Here are some points, one per row:
[ 1.79 -0.85  0.55  0.18  0.54 -1.01  0.4  -1.57  1.9  -1.63  0.6   0.
  1.15  0.46  0.32 -0.43  0.48  0.08 -0.83 -1.09 -0.75  0.33  1.89 -1.76]
[-1.23 -0.59 -0.47 -0.4  -1.5   2.18 -0.06  0.71 -0.51 -0.71 -1.6  -1.81
 -0.49  0.94 -1.18 -0.84  0.61 -1.74 -2.07  0.12 -0.85 -0.44 -0.96 -0.95]
[ 1.04 -0.2  -0.92 -0.7  -0.39  0.25 -0.12  0.22 -0.1  -0.73  2.15 -2.3
 -0.67  1.44 -0.87  0.31  1.7  -0.65  0.3   0.31  1.2   0.28  1.08  0.94]
[-0.2   0.53  1.34 -0.37  0.32  0.2  -0.65  0.07  0.41 -0.04 -0.41  1.56
  0.75  0.03 -0.97  0.22  0.49 -1.37 -1.1  -0.17  0.97  1.56  0.57 -0.54]
[ 1.36  1.76 -0.21 -0.33 -0.81 -0.56  1.08  0.56 -1.11  0.54  0.64 -0.46
  1.61  1.79 -0.14  1.63 -0.72 -1.25  0.76  0.84  0.07 -0.25  0.73 -2.86]
[-1.19  0.9   1.57  1.81  0.47  1.24  1.15 -1.85  0.76  3.22 -0.59 -0.64
  0.22  0.69  0.18 -0.37  0.85 -0.26 -0.35 -1.81 -0.17 -0.07  1.23  0.09]
[ 0.83 -0.46  0.17  1.34 -0.52 -0.11  0.11  0.31  1.82  0.33  0.24 -1.06
  0.34 -1.55  0.49 -0.72 -1.06 -0.05 -0.06 -0.5  -0.63  0.14 -0.14  0.95]
[-2.52 -0.32  1.4   1.16  0.88 -1.    0.92 -0.51  0.55 -1.52  0.12 -0.03
  1.15  0.78 -0.44 -0.21 -0.03 -0.19  1.92  1.    0.89 -1.15  0.74  0.01]
[-0.08 -0.24  1.01 -1.48 -1.36  0.27  1.31 -0.61  0.3   0.01  0.43  1.96
 -1.36  0.69 -0.79  0.58  0.09  1.35 -1.41 -0.6  -0.39 -1.04 -1.56 -1.08]
[-0.02  0.81 -1.05  0.64  2.55  0.81 -0.6   0.44  0.07  0.78  1.64 -0.92
  0.18  0.32 -0.61 -0.7  -2.23  1.29 -0.52 -1.16  1.41  1.19 -2.03 -0.35]
[ 1.26 -0.88  0.27  0.64 -1.54  0.53  0.76 -1.3  -1.12  0.55  0.77  1.51
 -1.06 -2.   -1.02 -0.41 -2.45 -0.8   0.71  0.07 -0.02  0.26  1.67 -0.17]
[ 0.    1.23 -0.94  1.55  0.69 -0.06  0.91  0.72 -1.28  0.55 -0.52 -0.33
 -1.44 -0.09  0.78  1.04 -1.27  0.68 -1.81  2.09  0.32 -0.66  1.44 -0.08]
[-2.   -1.1   1.53  0.78 -0.4   0.88 -0.45  1.67 -0.94 -1.03  2.35  0.41
  0.23  0.62  0.34  0.8   0.63  0.89 -0.57 -0.33 -0.05  0.92  1.04  0.76]
[ 0.15  0.19 -0.24  0.1   0.19 -1.42 -1.97 -0.74 -0.53  0.07 -0.29 -0.77
  0.15 -0.16  1.59 -0.27 -0.88 -0.06  0.13 -0.05 -1.41 -0.68  0.6   0.31]
[ 1.04 -1.22 -0.5   0.   -0.51 -2.6  -0.7  -0.13 -0.22  1.4  -0.61 -0.3
  0.87  0.38 -0.96 -0.86  1.06 -1.15 -0.01 -0.35 -0.1  -0.83 -0.72  1.64]
[-0.19  1.09  0.14 -0.46 -0.22  0.23 -1.54  0.01  1.28  0.69 -0.79 -0.74
 -1.59  0.32  0.71  1.36  0.81 -0.05  1.39 -1.39  0.97 -0.9  -0.18 -1.77]
[-0.51 -1.19  0.8  -1.86 -0.18 -0.59  1.34 -0.01 -1.03  1.54  1.01 -1.05
 -1.07 -2.22  1.64 -0.12  0.78 -0.37 -1.19 -0.77  0.66  0.75  0.38 -0.24]
[ 0.29  0.7  -0.49 -0.8   1.69  0.02  1.52  0.55  0.49 -1.08 -0.94  0.74
 -1.06 -0.44 -1.56  1.05  0.54  1.61  1.46 -1.22 -1.08 -0.33  0.23  1.21]
[ 0.19  0.95  0.51 -1.44 -1.48  0.07 -0.81 -1.07  0.5   0.02  0.53  1.79
  0.41  0.85  2.49  1.31 -0.43 -0.1   0.28  0.02  0.9  -1.45 -1.14  2.09]
[-1.14 -0.83 -0.85  0.98 -1.02  0.28 -0.33 -0.17  0.17  0.17  0.78  1.2
  1.63 -0.05 -1.07  1.22 -0.35 -1.2  -0.16 -0.27  0.69  1.72 -1.62  0.42]
[ 0.33 -0.48  0.97  0.2   1.92 -0.51 -1.    1.12  0.36 -0.49 -1.27  1.14
 -1.59 -0.59  0.28  1.44  0.9  -2.13 -0.03 -0.26  1.21  1.28 -0.84  0.04]
[-0.13  0.29 -1.66 -0.05 -0.98 -1.39 -0.9  -0.77 -1.27  0.08 -0.49  0.62
  0.5  -0.69 -1.26  0.53  1.07  2.32 -1.64 -0.88  2.2  -0.73  0.22 -0.58]
[-0.89 -1.63  0.9  -0.69 -0.72 -0.11  0.65 -0.15  0.48 -0.32 -1.95 -1.08
  0.18  0.08 -1.51  1.63 -2.03  0.73  0.34  1.1   0.52 -0.8  -0.63  0.45]
[-0.4   0.73  0.48 -0.21 -0.12 -1.56  1.16  1.17 -0.33 -0.4  -0.14 -1.97
 -0.31 -0.58  1.29  1.56 -0.31 -0.09 -0.15 -0.63 -0.22  0.11  0.11  1.3 ]
[-0.81  0.22 -1.72 -1.3   0.47  0.26  2.89 -0.24  0.89 -0.28 -1.15  0.46
  0.85 -0.04  1.23 -1.89 -0.29 -0.35  0.83 -0.93  0.98  0.16 -0.16 -0.2 ]
[-0.55 -0.65 -0.08 -1.86 -0.17 -1.03  0.06  0.62 -1.1   0.94 -0.09  0.84
 -1.34  2.14  0.73 -1.61 -0.96 -0.48  1.63  0.37 -1.33  1.98 -0.08 -0.18]
[ 0.46  0.99  2.06  0.17  1.11 -1.21 -0.56  0.96 -0.4  -0.28 -0.4  -0.11
  0.94 -1.27 -0.6  -0.81 -0.64 -1.3  -1.04  0.45 -0.68 -1.4  -1.43 -0.93]
[-1.68  1.23 -0.26 -0.83 -0.12  0.19 -1.11 -2.41  1.26 -0.83  0.8  -0.46
 -0.08 -0.47  0.31  0.59 -0.24  0.44 -1.03  1.31 -2.63  1.   -0.18  0.27]
[ 0.24  0.4  -0.03  0.72 -0.64  0.98 -0.23  0.67 -0.01 -0.74  1.72 -0.53
  0.02 -0.01  0.96 -1.47 -0.26  0.09  0.62 -1.1  -0.52 -1.88 -1.86 -0.56]
[-1.61 -1.56 -2.15  0.3   1.08 -1.98 -0.76 -0.82 -0.21  0.85  0.15  0.09
 -0.17  1.03 -0.55 -0.07 -0.21  0.2  -0.06 -0.11 -1.03 -0.15  0.11 -0.63]
[ 0.24 -0.86 -1.33  0.1   2.03  1.72  0.32 -1.75 -1.41 -1.02 -0.71  0.39
  0.47 -0.88  1.56  0.62  1.55 -0.39 -0.32  1.57 -0.5  -0.18 -0.44 -0.91]
[ 0.68  0.68 -0.87  0.24 -1.14  2.05 -1.87 -0.21  0.73 -0.03 -1.88  0.21
 -0.67  0.43 -0.39  0.06 -0.41 -0.56  0.52 -0.61  0.01  0.21  1.21  1.36]
[-0.19  0.87 -0.21  1.64 -0.22 -0.35  0.82  0.94 -1.04  0.03 -0.56  1.01
 -0.23  1.25 -0.08 -1.09  0.44  0.08 -0.97  0.   -0.68 -0.86  0.61  1.82]
[ 2.1  -0.96 -0.02 -0.73  1.32  0.75  0.79 -0.61 -0.34 -1.06  0.21 -0.17
  0.83  1.16  0.19 -0.6  -0.11 -0.34 -1.42  0.01  0.47 -0.45 -0.02  2.07]
[ 0.8  -0.47 -0.57  0.53 -1.59 -0.66  0.37  1.79  3.53 -0.2  -0.89 -0.15
  0.02  0.1   0.92 -0.26 -0.01  1.52 -0.88  1.67  0.78  1.8  -0.03 -0.74]
[-0.82  1.21  0.55 -1.71 -0.38 -0.07 -1.03 -0.71 -0.67 -1.64  0.05 -1.26
  0.07 -1.53 -1.06 -2.03 -0.45  0.24  0.92 -0.07  1.55  0.19  1.27  0.03]
[ 0.58 -1.45 -0.51 -0.2   0.1   0.46 -0.23  1.64  0.53  0.36  0.77  0.22
 -0.09 -1.42 -1.19  0.59  0.97  0.51  0.95 -0.91 -2.15 -1.4   0.68 -0.74]
[-0.11  2.06 -0.17  1.18 -0.74 -0.92  0.53 -0.05  0.13  0.11  0.65  1.01
 -0.99 -0.88 -0.56 -1.98  2.44  0.27  0.88  1.97  0.01  0.45 -0.85  0.07]
[-0.53  0.65 -1.65 -0.68 -0.03  1.19  0.16  1.47  0.22  1.16  0.61  0.52
  2.47 -1.78  0.06  0.93  0.02 -1.02  1.14  0.53 -0.52 -0.42  0.4   0.61]
[ 0.33 -2.35  1.37  0.02  0.19  1.41 -1.35  0.39 -0.36  1.53 -0.81 -0.01
  0.79  0.25  1.17 -0.9   0.65  2.04  1.15  1.79  1.23 -0.78 -0.04 -0.52]
[-0.05  0.16 -0.11  0.66 -0.26  0.23 -1.16  1.47 -1.5  -1.76 -1.17  1.55
  0.33  0.25  1.25 -0.43 -0.58  0.76 -0.36 -1.71 -0.24  0.78  0.68 -0.96]
[ 0.79  0.95  0.67 -1.46  1.98  0.7  -0.71  0.61  0.83  1.43  1.11  0.59
 -0.5   0.65 -1.28 -0.5  -0.4   0.21 -0.76  1.61 -0.31 -0.41  0.63  0.26]
[ 1.74  0.68  1.34  0.54 -0.5   0.26  0.47 -1.11 -1.85  0.3  -1.   -1.38
  1.01  0.03 -0.57  0.81  0.73  1.78  1.65 -0.18 -1.48  2.54 -1.69  0.57]
[ 0.63 -1.   -0.65  2.09 -0.01  0.    0.44 -1.3   0.1  -0.88  0.93 -0.23
 -2.45 -0.02  0.16  0.31 -0.5  -1.2   1.15  0.26  0.72 -0.37 -0.94 -0.56]
These points spread out most along one direction. For each point below, how far along it does it lie, from 0 to 99? The average is 50, and the first point in the table lies past the average. One standard deviation of the points above along it is 16.
[-0.81  0.22 -1.72 -1.3   0.47  0.26  2.89 -0.24  0.89 -0.28 -1.15  0.46
  0.85 -0.04  1.23 -1.89 -0.29 -0.35  0.83 -0.93  0.98  0.16 -0.16 -0.2 ] 61
[-0.82  1.21  0.55 -1.71 -0.38 -0.07 -1.03 -0.71 -0.67 -1.64  0.05 -1.26
  0.07 -1.53 -1.06 -2.03 -0.45  0.24  0.92 -0.07  1.55  0.19  1.27  0.03] 59
[-2.52 -0.32  1.4   1.16  0.88 -1.    0.92 -0.51  0.55 -1.52  0.12 -0.03
  1.15  0.78 -0.44 -0.21 -0.03 -0.19  1.92  1.    0.89 -1.15  0.74  0.01] 61
[ 0.19  0.95  0.51 -1.44 -1.48  0.07 -0.81 -1.07  0.5   0.02  0.53  1.79
  0.41  0.85  2.49  1.31 -0.43 -0.1   0.28  0.02  0.9  -1.45 -1.14  2.09] 30
[ 0.83 -0.46  0.17  1.34 -0.52 -0.11  0.11  0.31  1.82  0.33  0.24 -1.06
  0.34 -1.55  0.49 -0.72 -1.06 -0.05 -0.06 -0.5  -0.63  0.14 -0.14  0.95] 62
[ 0.24  0.4  -0.03  0.72 -0.64  0.98 -0.23  0.67 -0.01 -0.74  1.72 -0.53
  0.02 -0.01  0.96 -1.47 -0.26  0.09  0.62 -1.1  -0.52 -1.88 -1.86 -0.56] 61
[-0.2   0.53  1.34 -0.37  0.32  0.2  -0.65  0.07  0.41 -0.04 -0.41  1.56
  0.75  0.03 -0.97  0.22  0.49 -1.37 -1.1  -0.17  0.97  1.56  0.57 -0.54] 26
[ 2.1  -0.96 -0.02 -0.73  1.32  0.75  0.79 -0.61 -0.34 -1.06  0.21 -0.17
  0.83  1.16  0.19 -0.6  -0.11 -0.34 -1.42  0.01  0.47 -0.45 -0.02  2.07] 60
[-0.51 -1.19  0.8  -1.86 -0.18 -0.59  1.34 -0.01 -1.03  1.54  1.01 -1.05
 -1.07 -2.22  1.64 -0.12  0.78 -0.37 -1.19 -0.77  0.66  0.75  0.38 -0.24] 61
[ 1.79 -0.85  0.55  0.18  0.54 -1.01  0.4  -1.57  1.9  -1.63  0.6   0.
  1.15  0.46  0.32 -0.43  0.48  0.08 -0.83 -1.09 -0.75  0.33  1.89 -1.76] 63
[ 0.63 -1.   -0.65  2.09 -0.01  0.    0.44 -1.3   0.1  -0.88  0.93 -0.23
 -2.45 -0.02  0.16  0.31 -0.5  -1.2   1.15  0.26  0.72 -0.37 -0.94 -0.56] 60
[ 0.46  0.99  2.06  0.17  1.11 -1.21 -0.56  0.96 -0.4  -0.28 -0.4  -0.11
  0.94 -1.27 -0.6  -0.81 -0.64 -1.3  -1.04  0.45 -0.68 -1.4  -1.43 -0.93] 59
